Rows are one point carried round by a steady rotation, each followed by how many ticks it has turned.
The counts run from 0 to 702.
[ 1.48 -0.74 -1.30  1.80  1.26  0.23 -0.40 -2.78  4.05  1.96  1.50 -0.01
  2.37  1.21  1.64 -4.24 -2.66 -0.10 -5.53  0.51  0.16 -0.25  2.01 -0.47
  0.05 -2.22  1.26 -0.36  1.70  1.18  0.34 -1.37  4.28  1.39  0.11  0.73
 -1.24  0.70 -1.31  0.86  0.28 -0.87  2.99 -1.87 -1.25 -2.56  0.32 -1.74
 -0.78 -0.29 -2.77 -2.40 -0.57 -2.10  1.67 -0.40 -0.06] : 341
[ 0.79 -1.24 -0.79 -0.31 -1.82  0.67 -2.50  0.20  1.50  1.71  3.04  3.25
  2.84  0.21  1.99 -1.30 -1.25 -0.51 -6.01  1.13 -1.91  1.80  2.87 -1.05
  0.43 -1.27  0.18 -0.98 -0.65  0.54 -1.79 -0.73  2.83  2.04  0.41 -0.11
 -0.46 -0.38  0.38  0.00  0.38 -3.52  4.78 -0.73  0.91 -1.24 -0.56 -1.98
 -0.36  0.69 -2.81 -1.22 -0.97  0.10 -0.40  0.12  1.52] : 563
[ 2.47 -1.30  0.39 -0.37 -0.28 -0.42 -0.47  0.23  0.38 -4.40  1.46  2.22
  0.62  1.62  0.56 -1.97  0.61  0.10 -5.62  1.38 -0.10  2.14  0.54 -1.21
  0.00 -2.87  1.66 -0.58  2.25 -1.26 -0.15 -0.69  1.88  3.54 -0.55 -0.02
 -1.75 -0.55  0.28  1.63 -1.53  0.99  2.79  1.58 -0.28 -1.08  0.63 -2.18
  0.06  2.26 -3.34 -0.63 -3.14 -2.08  0.50  0.47  0.88] : 380
[ 2.14  0.02 -0.99  0.85 -0.07 -1.82  0.61 -1.22  3.58  1.28  0.85  0.15
  2.51  2.02  2.08 -1.97 -1.83 -0.53 -6.42  2.00  0.47 -0.04  1.44 -1.07
  0.43 -2.82  2.37  0.07  2.05  0.65 -1.24  0.16  1.91  1.55 -1.10 -1.62
 -1.51 -1.39 -1.39  0.99  0.80 -1.12  4.40 -1.38 -2.05 -0.57  1.24 -1.40
  0.56  3.38 -1.48 -1.23 -2.52 -2.24  0.29 -1.50  0.03] : 598
[ 0.28  0.51 -0.35 -0.40 -0.72 -0.73 -0.81 -1.72  1.39  3.70  0.31  1.57
  0.18 -0.43  3.21 -3.53 -3.21  2.32 -4.81  1.26 -1.70  0.35  2.28 -1.40
  3.05 -2.29  0.89 -0.95  1.67  0.28  0.92 -0.43  3.66  3.60  2.56 -0.13
 -1.20  3.47  0.86 -1.43  2.45  1.61  0.65  1.37 -0.78 -1.91 -1.20 -1.49
 -1.55 -0.26 -2.89 -1.11  0.73 -1.52 -0.62 -1.13 -1.19] : 338
[ 0.55  0.76 -0.64  0.62  0.23 -0.12  1.49 -1.27  1.29  4.39  2.74 -0.04
  1.92  1.17  2.31 -2.49 -2.97  0.92 -5.67  0.49  1.15 -0.99  2.42 -3.13
  2.33 -0.40 -0.76 -2.17  0.53  1.43 -1.40  0.36  1.91  1.02  1.57  0.18
 -0.75  3.02  0.89 -1.11  3.63 -1.49 -0.98 -0.95 -0.87 -1.26  0.63 -2.66
 -0.24  0.73 -1.44 -0.80 -0.34 -0.26  0.53 -0.43 -3.03] : 90
[-0.20  1.58  0.22  1.09 -0.37  1.16  0.09 -3.19  2.92  5.46  2.91  1.95
  0.32  0.71  0.60 -2.71 -1.50 -0.95 -3.72  1.94 -1.21 -0.13  1.92 -1.59
  0.56 -2.78  2.69 -2.02  1.12  0.26 -1.27  0.82  0.86  1.77 -1.35 -1.03
 -0.44  3.04 -0.46  0.62  2.30 -0.08  1.71  0.35 -2.08 -1.49  0.52 -0.62
 -2.11  2.06 -0.87 -1.61 -1.52  1.15  0.71  1.13 -0.84] : 455
[ 2.90 -1.73  1.56 -2.63 -2.65  0.09 -0.35  1.37 -3.30 -3.02  0.45  0.52
  0.43  1.82 -1.82  0.26 -1.25 -0.84 -2.15 -0.42 -1.19  3.75  2.49  0.31
  0.69 -1.79 -0.48 -2.81  4.44 -1.01  1.55 -0.61  1.99  4.42 -1.43  0.16
 -0.85  0.95 -0.70  0.70 -0.45 -1.50  0.93  0.86 -0.31  1.41 -2.34 -1.87
  1.60  2.09 -1.41  1.21 -1.29 -4.09  1.22 -0.38 -0.90] : 257
[ 2.26 -1.56  2.75 -1.90 -0.88  0.10 -0.24 -0.07  0.88 -0.87 -0.79 -0.50
  2.42  1.57 -2.52 -0.68 -2.13 -1.49 -4.12 -0.90 -0.39  3.06  1.12  0.99
  0.18 -0.88  0.86 -2.30  4.17  0.12  1.66 -0.53  1.89  2.85 -3.28  0.15
 -1.64 -1.06 -1.39  1.04 -0.72 -1.14  1.44  0.71 -1.53  0.78 -2.42 -1.18
  2.11  2.84 -1.90  0.64 -0.37 -2.35  1.85 -0.43 -1.70] : 258
[-0.38 -0.91  1.68 -2.06 -2.16 -0.05 -3.19  0.54  1.83  3.38  3.32  3.05
  1.56 -0.67  1.44 -0.13 -2.37 -1.74 -7.03  1.66 -1.90  1.82  1.52 -1.23
  1.07 -0.48 -1.82 -0.84  0.18  0.97 -0.12  0.62 -0.86  2.17 -0.34 -0.17
  0.31  1.16  1.82 -1.74  2.61 -1.45  0.21  1.19 -1.04 -1.39 -0.84 -2.83
  0.15  2.35 -1.86  0.63 -0.48  1.72 -0.69  0.52 -0.39] : 50
[ 1.50 -1.49 -1.69  0.54 -0.74 -1.30  0.63 -0.14  1.16 -1.85 -0.21 -0.76
  1.42 -0.02 -0.93 -1.99 -2.95 -0.83 -4.15  0.23  0.83  1.53  2.15  0.79
  2.35 -1.78  2.99 -1.58  4.21  0.65  0.39  0.67  1.75  2.11 -2.44  0.34
 -1.46  0.35 -0.22  1.80  2.86 -0.63  0.79  0.39 -0.04  0.17  0.02 -1.97
  0.00  3.61 -3.85  0.15 -1.79 -3.89 -0.28 -1.08 -2.48] : 114
[ 2.59  1.84  1.79 -2.73 -1.11  1.19 -1.56 -1.18 -0.36  2.16  1.40  2.31
  1.15  2.22 -1.08 -1.64 -0.64 -0.68 -2.16  0.15  0.23 -0.99  0.50 -0.67
  0.71 -1.95  0.21 -2.81  2.69 -1.34  0.68  0.04  1.99  2.57  0.22 -0.02
 -0.09 -0.14 -2.21  1.70 -0.16  1.26  1.20 -0.29 -3.71 -2.96 -3.03  0.36
  0.49  2.32 -1.88 -1.69 -0.56 -2.08  3.15  1.90  0.51] : 250
[ 1.50 -0.81  0.12  0.26  1.64  1.82 -0.31 -0.22  1.18 -2.60  1.38  1.92
  0.09  2.29  1.79  0.97  0.64  0.68 -4.49  1.17 -0.01  3.38  0.55 -2.22
  0.32 -1.36 -1.93 -1.11  1.45 -0.13 -0.06 -0.51  2.58  2.83 -1.42  0.76
 -0.19  1.51 -0.01 -0.88 -2.21 -4.05  1.91 -3.13 -2.04 -0.69  3.75 -3.34
  1.39 -0.03 -2.09 -0.38 -2.17 -1.81  2.42  1.90 -0.61] : 161
[ 1.70 -0.59 -1.33  0.51  1.46 -1.30 -0.82 -1.21  1.81 -0.06 -0.96  1.59
  2.15  1.55  1.86 -1.43 -1.83  0.67 -4.89 -0.16  2.13  1.53  2.41  0.83
  0.82  0.30  0.21 -0.88  3.17 -0.05  1.50 -1.05  3.56  1.54 -0.62  2.46
  0.24  0.00 -2.12  1.66  0.91  0.14 -0.27  0.24 -2.74 -1.40 -0.90 -2.09
 -0.42  2.81 -3.84 -1.50  0.89 -2.91  2.77  0.42 -0.85] : 372
[ 0.22  1.66 -0.58 -0.49  0.54  0.44  1.99 -1.96  3.52  4.20 -0.06  0.30
 -0.01 -0.33  0.90 -2.45 -2.50 -1.78 -2.99 -0.09 -1.61  2.22  1.62  0.32
  2.54 -2.16  1.80 -2.09  1.58  1.26  1.94  0.67  1.38  0.52 -2.12 -0.40
  0.73  4.91 -0.48 -0.96  1.08 -0.04  0.17 -0.01 -3.23 -0.40  1.27 -1.67
 -1.55  0.41 -0.48  0.21  0.50 -1.76  1.98 -0.46 -2.12] : 700
[ 1.51 -1.16 -0.29 -1.27 -0.95  1.85 -2.75 -1.63  1.14 -1.11 -0.86  2.07
  1.40  1.40 -0.98 -1.22  0.59 -1.30 -3.02 -1.68 -2.02  3.32  0.84  1.98
  2.22 -1.99  1.71 -5.54  3.09 -0.68  0.99 -0.14  2.68  1.56 -1.09  2.48
  1.13  2.66  1.09  0.38 -1.43 -3.28  1.94  0.53  0.62  0.12 -0.80  0.51
 -0.18  0.13 -1.17 -0.25  1.48 -0.51  2.65  1.12 -2.46] : 437
[ 0.87  1.48  0.97 -1.51  0.99 -1.12  0.67  0.31  0.39  0.28  1.96  2.73
 -0.37  1.06  3.40  0.51 -1.09 -0.79 -5.55  1.72  0.63  0.76  0.78 -2.43
  1.36 -1.28 -1.03  0.65  2.01 -1.01 -0.31  0.55 -0.24  3.43 -0.09 -1.97
 -0.98  2.31  1.00 -1.64  2.31  1.16 -0.64  1.01 -3.26 -2.14  2.96 -3.24
  0.07  3.91 -1.67  0.40 -3.02 -1.38 -0.37  1.36 -0.17] : 635
[ 2.71 -1.10  1.82 -1.94  0.05  0.72 -0.59 -0.50 -1.97 -0.39  0.37  2.37
 -0.33  0.06 -1.50 -2.57 -1.35  0.58 -1.99  0.52 -1.67  3.27  2.44  0.58
 -1.49 -1.14  0.98 -1.57  4.35 -1.66  1.73 -0.22  4.28  3.81 -0.62 -0.43
 -2.75  0.63 -2.06  2.61 -0.09  0.60  2.11  1.01 -2.37 -1.31 -1.59 -0.17
 -1.51  2.31 -3.19 -0.66 -1.61 -2.76  1.86  0.37  0.89] : 5
[ 1.83 -0.67 -1.03 -0.26  0.53  2.69 -0.33 -0.23 -0.46 -2.72  0.79  2.26
  0.40  2.74 -1.79  1.75 -0.53 -0.62 -2.22 -0.70  2.91  1.59  0.43  0.96
  1.85 -1.07  0.90 -3.96  3.00  0.85  0.44 -0.60  2.87  0.51 -2.32  1.48
  0.40  0.73 -0.55  0.09  1.70 -4.09 -0.93 -1.60 -2.25 -2.52  1.96 -1.45
  0.76  2.71 -3.23 -1.32 -1.08 -2.13  3.03  1.66 -2.96] : 397
[ 2.55 -0.14 -0.07  0.05 -0.30 -1.47  2.27 -0.56  1.81 -0.54  0.71 -1.87
  1.40  2.14  2.24 -2.56 -2.29  0.26 -5.49  1.27 -0.72  1.60  1.21 -2.08
  1.24 -2.56  1.23 -0.24  2.71  0.97 -0.57 -0.14  2.23  2.06 -1.08 -2.05
 -2.52  0.67  0.03  0.17 -1.41 -2.29  3.22 -1.85 -0.08  0.96  1.58 -3.23
  1.73  2.00 -2.20  1.05 -2.34 -3.70 -0.10 -2.68 -1.53] : 597
[ 1.55  0.94  0.14 -1.75 -1.56  2.97 -2.20 -1.28 -1.96  2.72  1.50  2.11
  0.84  1.07  0.91  1.32 -2.14  1.52 -2.55 -0.29  0.36  0.33  1.66 -1.65
  2.33 -0.44 -0.13 -3.47  1.02  1.51 -0.44 -0.21  3.93  1.75  1.28 -1.45
 -0.19  2.14 -0.60 -1.63  1.47 -4.41  1.92 -2.54 -0.53 -2.89 -0.30 -0.50
  1.12 -0.38 -0.18 -1.35  0.01 -0.82  0.73 -0.24 -2.69] : 65
[ 0.08 -0.33  0.91 -0.54  0.15  1.75 -1.25  1.81 -0.58 -0.93  2.20  5.22
  0.66  2.08  2.32  0.08  2.40 -0.06 -5.78 -0.34 -1.93  2.00  0.77 -2.71
  1.73 -2.07 -2.29 -2.21  0.74 -2.16  0.24 -0.44 -0.14  3.68  0.12  1.53
  1.84  3.42  3.29 -1.16 -0.89 -0.24  0.03  0.23 -0.07 -1.41  0.52 -2.52
  0.95  1.16 -2.18  0.58 -1.06 -0.67  0.97  1.87  0.43] : 164
[ 2.26 -0.81  2.11 -0.24 -0.59  0.72  3.05 -0.16  2.34  1.58  2.58  0.10
  0.43  1.98 -1.36 -4.88 -1.51 -3.17 -4.99  1.36 -0.20 -0.07  0.04 -1.44
 -0.37 -2.62  2.02 -1.74  2.33 -1.08  0.28  1.20  0.17  2.96 -1.97 -0.08
 -1.87  2.43  0.82  2.18  0.60  1.89  0.18  0.36 -1.93 -0.35  0.75 -1.31
 -0.92  3.10 -1.53  0.27 -3.19  0.19  0.86  0.57 -1.70] : 237
[ 1.17 -2.65  0.38  0.94 -2.84  3.60  0.08 -0.32  0.46 -0.40  3.52  1.70
 -0.36  0.18 -2.64 -1.36 -1.81 -1.29 -3.00  0.55 -1.13  1.35 -0.22 -1.26
  1.42 -1.83  0.85 -3.11  1.32  2.14 -1.18 -0.12  2.77  2.66 -0.45 -2.27
 -2.97  1.39  0.92 -0.40  0.38 -2.43  1.66 -1.33  0.65 -3.79  2.11 -2.32
 -0.23  0.83 -1.88  0.49 -3.01  1.49 -0.15  0.62 -1.62] : 57
[ 1.65 -0.76  1.14 -1.80 -3.51  2.67 -3.11 -1.37  1.07  1.50  0.12  1.66
  0.06  0.42 -1.72 -2.15 -0.64  0.60 -3.79 -1.44 -0.94  0.27 -1.54  0.08
  4.02 -1.18  1.97 -4.15  1.91  0.64  2.08 -0.67  3.20  3.14  2.16  0.21
 -0.29  2.57  0.91 -0.79 -1.34 -0.88  0.34  0.44  0.84 -3.48 -2.10 -0.82
 -0.13 -1.35 -1.95 -0.83  1.14  0.12  1.17  1.14 -1.27] : 67
[ 1.29  0.74  0.38  1.19  0.75  0.15  1.24 -2.83  2.94  3.99  2.66  0.37
  1.58  0.82 -0.35 -1.63 -2.31 -1.43 -4.31  2.07 -0.41  1.85  2.50 -0.39
 -0.81 -1.51  2.29 -2.38  1.36  1.75 -2.66  1.47  2.41  1.27 -1.96 -0.34
 -1.72  3.07 -0.74  1.10  1.51 -2.52  3.20 -1.42 -2.15 -0.89  2.79 -0.94
 -1.53  2.07  0.18 -0.34 -1.83  1.05  0.90 -0.12 -1.76] : 454
[ 1.23  1.61  0.70 -1.47 -1.21 -1.52  0.36 -1.83  0.96  3.91  0.94  1.58
  0.51 -0.43 -0.07 -2.39 -1.70 -2.48 -3.32  1.41 -0.97  1.81  1.76  0.31
  0.11 -2.97  2.33 -0.99  3.18 -0.20  0.37  0.71  0.10  2.04 -2.39 -1.41
 -0.93  0.57 -1.12  1.12  2.78  1.79  2.07  2.31 -4.07 -0.39 -1.67  0.65
 -1.51  4.04 -1.95 -0.79 -1.39 -2.59  0.80  0.78 -0.41] : 481
[ 0.57  0.64 -0.32 -0.86 -0.25  2.80 -1.58 -2.17  2.27  0.63 -0.78  3.53
 -1.49 -0.22 -0.31 -1.67  0.06 -0.95 -2.72 -0.32 -2.13  2.96  0.11  1.22
  2.60 -3.15  1.79 -3.23  2.54 -0.57  3.15 -0.59  2.47  2.42 -0.61  0.62
  0.47  3.82  0.69 -0.90 -0.15 -0.42  0.14  2.04 -1.59 -2.63  0.88 -1.27
 -1.59 -0.84 -1.72 -1.02  0.60 -0.15  1.44  1.57 -0.71] : 185
[ 1.87  0.81 -1.02 -0.23  0.13  0.76  0.84 -2.27 -0.56  1.76  0.21  0.60
  1.76  1.95 -0.57 -0.67 -1.44  0.38 -1.74 -0.40 -0.25  1.26  3.87  0.53
  0.33 -1.60  1.19 -3.88  3.47 -0.24  0.59  0.41  3.44  1.44 -0.88  0.96
 -0.42  1.88 -1.67  0.94  1.95 -4.11  2.32 -1.54 -2.24  1.13 -0.56  0.71
  0.36  1.05 -0.55 -1.61  1.05 -2.88  2.84 -0.19 -2.41] : 218
[ 0.28 -0.80 -1.37  1.24 -1.34  0.33  0.82 -0.54  4.36  2.55  1.98 -0.04
  1.93 -1.11  0.11 -4.29 -2.78 -2.04 -5.87  1.31 -0.79  0.93  1.24  0.79
  1.96 -2.57  1.87 -0.90  1.40  2.43  0.01 -0.42  2.05  0.40 -1.41 -0.52
 -1.56  0.91  0.21  0.44  1.87 -1.27  2.69 -0.73 -0.88 -1.91  1.03 -1.92
 -0.87  1.56 -3.46 -0.79 -0.80 -0.05 -0.10 -0.92 -1.70] : 84
[ 1.24 -0.97  0.25  1.34  0.36  1.76 -1.82 -3.47  0.20 -0.26  1.89  3.77
 -0.60  0.12  0.49  0.09 -0.15  0.31 -4.53  2.03 -0.82  3.73  1.66 -0.18
  1.00 -1.35  2.30 -2.40  1.90  0.19 -0.62  0.50  3.24  4.14 -0.79 -0.54
 -1.12  4.68  0.74  0.82  0.81 -1.76  1.81  1.22 -0.33 -2.00  2.69 -1.83
 -2.28  0.13 -1.79  0.03 -1.29  1.63 -0.69  2.23 -1.06] : 672
[ 1.86  1.28  0.36 -1.61 -1.61 -0.29  0.33 -0.91  0.40  0.74 -0.86  1.00
 -0.40  0.42  0.31 -2.44 -1.03 -0.62 -2.21 -0.96  1.38 -0.18  0.70 -0.10
  3.84 -2.82  2.58 -3.21  3.46 -1.13  2.32  0.66  1.93  2.23  1.75 -1.37
 -0.38  1.99 -0.58 -0.63  3.00  2.49 -2.48  2.56 -2.52 -2.48 -1.40 -0.60
 -0.99  2.88 -2.85 -0.86 -1.30 -3.22 -0.14 -0.10 -1.53] : 364
[ 1.88 -0.67  3.95 -1.95 -0.89 -0.35 -1.48  0.95  0.61  1.22  1.95  3.16
  0.65  1.54  0.03 -1.75 -0.77 -0.94 -5.70  0.92 -1.64  2.44  1.10 -1.90
 -0.92 -1.04 -0.95 -0.23  2.71 -2.28  0.49  0.48 -0.53  4.72 -0.42 -0.27
 -0.86  0.45  1.26  0.45 -0.80  2.09  0.86  2.70 -1.28 -0.14 -1.80 -1.59
  1.28  2.37 -1.54  0.78 -2.43  0.41  0.63  1.14  0.45] : 15
[ 1.24  0.33  1.27 -0.36 -2.60 -0.01 -2.86 -1.35  3.37  4.07  2.86  2.51
  3.18  0.34  1.26 -0.97 -0.70 -0.81 -6.70  1.72 -1.18 -0.28  0.88 -1.20
  1.98 -1.02  1.86 -1.58  0.06  1.39 -3.00  0.40  1.41  0.98  0.07 -1.53
 -0.45 -0.17  0.27 -0.60  1.41 -2.12  2.79  0.69  0.25 -2.38 -0.43 -1.22
  1.42  1.93 -1.00 -0.10 -1.18  0.84 -0.72 -1.03 -1.42] : 568
[ 1.46 -0.13  0.79 -2.32 -1.45  2.85 -0.56 -0.47  2.50  1.87 -0.33 -0.89
 -0.22  2.16 -1.26 -1.27 -2.36 -0.06 -3.80 -2.33 -1.41 -0.25 -1.55 -1.72
  3.80 -1.96  0.04 -3.82  1.79  1.23  2.11 -0.97  3.40  1.96  1.41 -0.28
 -0.46  3.37  0.94 -2.75 -2.02 -1.20  0.53 -1.73 -0.14 -2.64 -1.30 -2.13
  2.02 -1.10 -1.37 -0.35  1.38 -1.08  2.67 -0.20 -2.62] : 68
